In the rows, 128 means zero.
One hidden turn or mirror swaps the rows below in pairs. Which row is each named row swapped with?
The rows were stretched afterwards, more along some directions than others.
K_788: [ 99 117 134 120 133 129 135 104 131 142 125 150 123 136 152 119]
K_906: [106 121 144  92 123 140 153 103 108 126 139 127 104 105 150 126]
K_828: [119 112 134 135 161 132 129 127 105 130 131 123 121 138 119 120]
K_602: [116 141 147 132 125 125 178 104 130 131 153 147 102 137 153 145]
K_964: [127 131 107  99 115 119 151 127 117 131 138 132 120 114 129 141]
K_703: [ 83 103 150 130 125 129 190 147  90 124 144 128  96 117 152 132]
K_365: [126 145 152 120 131 136 176 109 142 119 150 159 109 137 143 123]
K_545: [111 128 157 137 146 139 145  89 120 121 151 152 102 157 147 127]
K_807: [115 105 125 137 152 135 129 126 102 134 132 118 124 139 125 127]
K_729: [127 113 149 118 162 144 159 137 118 117 123 117 125 110 127  95]
K_12: [ 94 108 160 121 149 140 170 137 104 122 134 130 102 118 144 105]
K_888: [102 124 135 115 129 134 149 106 141 138 130 149 119 136 144 120]
K_893: [ 93 128 147 107 133 130 147 105 125 146 127 152 112 124 151 118]
K_931: [131 116 149 121 163 131 153 137 114 122 119 123 134 111 126  95]
K_542: [129 117 127 143 132 134 128  95 127 116 133 136 127 147 147 137]
K_512: [116 112 134  95 127 126 140 114  96 114 143 123 108 118 137 119]
K_237: [122 126 109 113 106 121 164 134 117 127 141 133 123 124 139 153]
K_904: [113 135 137 141 128 127 157 103 114 138 153 130  99 141 153 158]
K_25: [115 108 128 138 157 135 126 128 107 130 123 127 125 138 126 119]
K_724: [ 84 100 142 129 130 132 185 146  80 120 147 121  94 118 152 143]
K_338: [130 130 105 102 114 121 147 122 127 130 139 133 122 119 135 137]
K_933: [ 93 105 160 126 143 137 175 143 103 120 134 138 107 119 144 107]
K_98: [120 128 108 110 108 125 164 135 113 128 138 130 114 117 137 150]
K_226: [107 121 112 104 112 123 170 139 101 126 137 128 101 108 139 146]
K_190: [116 141 145 121 131 120 177 105 112 142 155 136  91 131 147 146]
K_840: [ 90 102 161 123 146 137 181 140  95 122 138 127 102 116 147 110]
K_30: [ 81 104 141 119 123 127 186 142  82 124 148 124  90 110 156 143]
K_957: [112 119 108 113 108 119 168 136 113 116 145 131 107 124 141 153]
K_459: [141 139 116 102 131 116 133 113 133 125 138 149 127 134 123 123]
K_138: [113 112 123 139 149 128 140 130  87 139 140 109 111 133 122 145]
K_377: [113 142 143 122 125 128 179 102 130 133 151 147 101 129 154 144]
K_502: [140 117 136 133 159 138 145 137 129 111 119 124 134 128 120 100]
K_336: [113 142 140 127 127 118 170 102 117 140 153 138  93 136 152 153]
K_744: [110 135 144 130 130 130 163 107 101 143 155 130  90 126 152 154]
K_346: [131 112 128 108 139 138 135 131 106 105 136 128 125 125 121 110]
K_843: [112 110 120 144 138 135 142 123  93 134 149 110 102 137 134 152]
K_783: [107 106 126 140 141 132 142 126  84 138 149 109  98 136 135 146]
K_814: [119 122 143 153 137 149 142  92 115 116 146 140 115 156 144 145]

K_30 is swapped with K_843
K_365 is swapped with K_459
K_783 is swapped with K_724

